Each path below is one point turned by a fixed rotation once a step. After each direction that follows a path, write how fast that rotation turns it, in deg/step (0 if it stays still).
Each turn is a multiple of 5 degrees from 10 to 175, or 0.
Each row of a path follows its step; steps can be skipped.
Rotation 1:
step 1: 31.5	-15.4	-34.5	12.1	-8.5	-13.5	-8.7	-13.4	-22.3	-37.7	5.3	10.1	12.2	14.7	-2.2	-30.2	-16.2	-17.0	12.6	15.4	-0.5	-33.9	9.9	12.1	-21.4	6.8	23.0	-19.7	-12.2	-6.3	21.3	2.4	0.4	7.6	-27.2	-9.9	0.1	-10.7	-1.1	-5.3	15.9
step 2: -7.1	-19.8	19.2	-2.5	-14.0	22.2	-10.6	-18.5	-18.8	-5.5	-12.3	-2.2	17.6	13.5	-6.5	18.1	-24.0	-1.7	14.4	2.0	37.4	-15.6	14.2	-13.4	-2.4	-7.9	-40.3	-6.1	10.3	-0.1	4.3	-22.0	15.8	4.0	-14.0	-8.8	-1.5	-43.4	4.0	-0.7	34.1
step 3: -0.6	-2.2	-45.8	7.2	-21.0	8.9	-13.2	-32.1	16.3	-9.2	-8.7	-7.6	5.2	-21.9	5.5	9.1	2.4	-30.4	6.5	-0.1	-12.6	-4.5	-32.6	6.0	-14.7	12.9	-32.6	6.5	-6.2	-11.9	2.7	-39.9	15.9	16.0	-6.3	0.0	-5.1	-4.4	-31.4	-7.1	-0.8
step 6: -9.4	-15.0	-9.4	12.5	-21.9	19.0	-5.9	-12.2	-6.2	-32.8	-16.8	-1.8	-3.0	8.2	-3.5	-26.0	-24.1	-32.0	2.6	43.7	-15.0	-25.8	-18.3	1.5	-8.8	3.3	19.6	-25.2	15.0	-11.1	3.5	-18.1	13.0	-3.2	-15.9	-17.6	-15.6	-4.2	-2.3	-18.5	-21.0
step 9: 22.0	-10.4	0.3	7.5	-10.9	-0.3	-10.0	-31.2	-37.7	-10.2	-4.2	18.4	24.6	-1.8	-30.6	-0.4	-5.6	-10.6	10.9	15.1	2.5	-41.1	2.7	-6.4	-8.2	-24.4	0.5	-11.5	4.9	-2.7	10.2	-7.4	8.7	-0.7	-28.1	-5.8	23.7	-31.1	-30.0	12.9	8.4
step 11: -12.8	-16.2	-12.9	2.7	-42.9	-4.1	4.5	-28.0	-0.1	-11.6	-15.8	-15.4	2.8	-11.6	-5.5	-14.5	-5.5	-6.1	17.7	29.2	-0.1	16.1	-36.6	10.6	-14.2	4.6	-21.6	10.4	11.4	13.3	16.8	-15.9	16.4	-6.8	-21.5	-18.2	-4.0	6.2	-20.6	-18.0	-36.7
step 12: -7.4	19.9	2.2	10.9	-8.2	-15.2	-27.5	-3.6	-17.4	-7.5	28.1	17.9	25.7	-6.7	6.0	-2.0	7.3	-1.9	35.6	8.0	9.4	-23.5	-28.9	-3.7	-4.1	-30.4	11.4	9.2	-3.5	-8.1	17.7	-20.0	11.6	18.5	-25.4	-5.7	1.0	-13.7	38.2	8.8	-22.2
step 21: 36.4	-32.7	-12.5	10.8	-13.0	-3.8	-11.7	-20.7	15.8	-35.0	-3.1	9.1	26.4	-6.2	6.4	-20.0	-17.5	-3.7	3.1	-16.6	21.9	-9.2	24.4	19.1	-18.9	-7.6	-8.3	-2.0	14.2	2.2	-2.4	-18.6	-4.3	9.0	-22.0	-17.8	19.8	-28.4	0.2	-11.3	21.3
step 23: -14.7	2.9	-5.0	14.5	-23.9	20.1	-29.1	-27.6	8.4	19.3	-2.9	15.2	-3.2	-16.2	-15.6	-3.4	4.7	-14.2	26.3	-12.1	14.6	2.2	-19.1	1.4	-7.5	-11.9	-50.8	14.8	-7.6	7.7	15.2	-16.7	42.3	2.3	-0.4	-12.0	0.0	-20.1	-9.2	-11.6	5.6
Directions:
-5.3	-3.1	8.8	10.3	-6.2	-3.5	-1.3	0.4	-5.4	4.6	-11.2	-1.6	-7.1	10.3	-7.4	-1.9	-2.8	2.4	-5.5	2.2	3.9	2.8	1.4	-5.0	-3.7	-3.4	-6.0	-8.2	8.0	13.2	5.4	8.4	2.5	-1.5	2.4	-4.4	7.3	-2.5	-6.1	-1.2	-7.4 | 155
-1.0	-3.1	0.9	0.4	5.8	8.2	-5.5	-4.2	7.3	-11.2	-10.5	-5.9	9.7	10.3	6.0	1.5	-0.5	-1.2	6.1	-7.3	-2.1	0.7	6.9	-1.9	2.1	-8.1	8.4	-11.4	-10.3	4.2	6.0	4.1	-5.0	1.9	1.0	-3.4	-3.0	5.2	4.9	0.7	-0.9 | 55
-5.3	-1.9	-3.3	0.9	-2.6	11.6	7.9	-9.5	-8.3	4.0	4.9	-11.5	-0.9	-7.7	0.3	-5.6	3.1	8.0	1.0	0.6	-5.6	-1.4	13.0	-5.0	-2.4	4.6	3.3	-3.1	2.0	-2.2	4.1	7.6	6.1	-7.8	-5.6	4.5	-9.3	-2.7	1.3	-7.2	-4.3 | 155
-9.2	-5.0	2.6	11.4	-0.6	-3.5	-3.5	-4.9	-5.8	0.2	-1.8	5.0	1.4	-2.1	-3.3	0.9	-3.7	0.6	2.7	-8.0	1.0	-2.2	-8.8	10.4	5.8	6.6	-3.2	2.8	-10.6	-3.7	-6.9	17.2	-3.3	-0.2	-10.9	5.6	0.2	5.1	3.6	-1.0	0.8 | 95
-0.9	-7.8	-0.5	8.0	4.4	-2.4	12.8	3.3	-0.3	-2.5	-8.5	-13.0	10.6	-2.8	4.1	-0.7	7.8	0.5	1.3	4.3	-3.7	4.4	-7.3	2.0	-0.7	2.8	1.1	-2.4	6.5	-0.7	-10.9	-4.6	-3.6	12.1	-0.6	3.4	2.1	1.3	-10.3	-7.5	-0.2 | 135
